In the data rows, the value 50 means zero.
Here are some points:
<39 39 50 61 39 50 39 61 39 61 39>
<61 61 39 50 61 61 61 50 61 39 50>
<61 39 39 50 39 61 39 61 39 61 39>
<61 61 39 61 61 61 39 61 50 50 39>
<50 39 39 61 39 61 39 61 39 61 39>
<61 61 50 39 61 50 61 39 61 50 61>
<61 50 39 72 50 72 28 61 39 61 28>
<39 50 39 72 39 50 39 61 39 61 50>
<61 61 39 50 61 61 39 50 61 50 50>
<61 61 50 50 61 61 61 39 61 39 50>
<61 61 50 39 61 50 61 50 61 39 50>
<61 61 39 50 61 61 61 50 61 50 39>
<61 50 39 50 50 61 50 61 50 50 39>
<61 61 61 39 61 50 61 39 61 39 61>
<50 61 61 39 61 39 61 39 61 39 61>
<50 39 39 72 39 61 39 61 39 61 39>
<28 28 50 50 39 39 50 50 39 61 50>
<39 50 61 39 50 28 61 39 50 39 61>
<50 39 39 72 39 61 39 61 39 61 39>
<50 39 39 61 39 50 39 61 39 61 39>
<61 61 61 50 61 50 50 39 61 39 61>
<61 50 39 61 50 61 28 61 50 61 39>
<39 39 61 50 50 50 61 50 50 39 61>
Then 36 other points, each followed by its number:
<39 39 39 50 39 50 39 61 39 61 39> 0
<61 61 39 50 61 50 39 50 61 50 50> 1
<61 61 39 50 50 61 39 61 50 50 39> 2
<39 39 50 50 39 39 39 50 39 61 39> 3
<50 39 39 61 39 61 39 61 39 61 39> 4
<39 39 61 50 39 39 50 50 39 50 61> 5
<61 61 61 39 61 50 61 28 61 39 61> 6
<50 39 39 61 39 50 50 61 39 61 39> 7
<39 50 61 39 50 28 72 39 50 39 61> 8
<61 50 39 61 39 72 39 61 39 61 39> 9
<39 39 39 61 39 50 39 61 39 61 50> 10
<61 39 39 61 39 72 39 61 39 61 39> 11
<39 28 61 50 39 50 50 50 39 50 50> 12
<39 39 50 61 39 50 39 61 39 61 50> 13
<50 39 39 61 39 61 39 61 39 61 39> 14
<39 39 39 61 39 39 50 50 39 61 50> 15
<50 61 61 39 61 39 50 39 61 39 61> 16
<39 61 61 39 61 28 61 39 61 39 61> 17
<39 39 39 61 39 50 39 61 39 61 39> 18
<39 39 39 61 39 50 39 61 39 61 39> 19
<50 61 61 39 61 39 61 39 61 39 61> 20
<39 50 61 39 61 39 61 39 50 39 72> 21
<39 39 50 72 39 50 39 50 39 50 50> 22
<39 39 61 50 50 39 61 39 50 39 61> 23
<39 61 61 28 61 28 61 39 61 39 61> 24
<61 61 61 39 61 50 50 39 61 39 61> 25
<61 61 39 50 50 50 50 50 61 50 39> 26
<61 72 39 39 61 61 50 50 61 50 50> 27
<39 28 61 61 39 50 50 50 39 50 50> 28
<61 61 50 39 61 50 61 39 61 39 61> 29
<39 61 61 39 61 39 61 39 61 39 61> 30
<50 39 39 61 39 61 39 61 39 61 39> 31
<39 39 61 61 50 50 61 50 50 39 61> 32
<39 50 61 39 50 39 72 39 50 39 61> 33
<50 61 61 28 61 39 61 39 61 39 61> 34
<50 39 39 61 39 61 39 61 39 61 39> 35
Which of these numbered points is nearest to each point below, ignoring the direction in which the first points spread most? Its number follows each.
<50 39 39 61 39 50 39 61 39 61 39> > 7
<61 61 39 50 50 61 39 61 50 50 39> > 2
<39 39 61 50 50 39 61 39 50 39 61> > 23
<39 39 39 39 39 50 50 72 39 61 28> > 0
<50 61 61 28 61 28 61 28 61 39 72> > 3
<39 39 61 50 50 39 61 39 50 50 61> > 23
<39 61 61 39 61 28 61 39 61 39 61> > 17
<39 61 61 39 61 39 61 39 61 39 61> > 30
<61 61 50 39 61 50 61 39 61 39 61> > 29
<61 61 61 50 61 50 61 28 61 39 72> > 6
<50 61 61 28 61 39 61 39 61 39 61> > 34
<50 61 61 39 61 39 61 39 61 39 61> > 20
<50 61 61 39 61 39 61 39 61 39 61> > 20
<61 72 50 50 61 61 61 39 61 39 61> > 9
<39 50 61 39 50 28 61 39 50 39 72> > 5
<61 72 50 61 61 61 50 39 61 39 61> > 9
<61 50 39 61 50 61 28 61 50 61 39> > 1
<39 39 61 50 39 39 50 50 39 50 50> > 5
<61 50 39 72 50 61 39 61 39 61 39> > 29
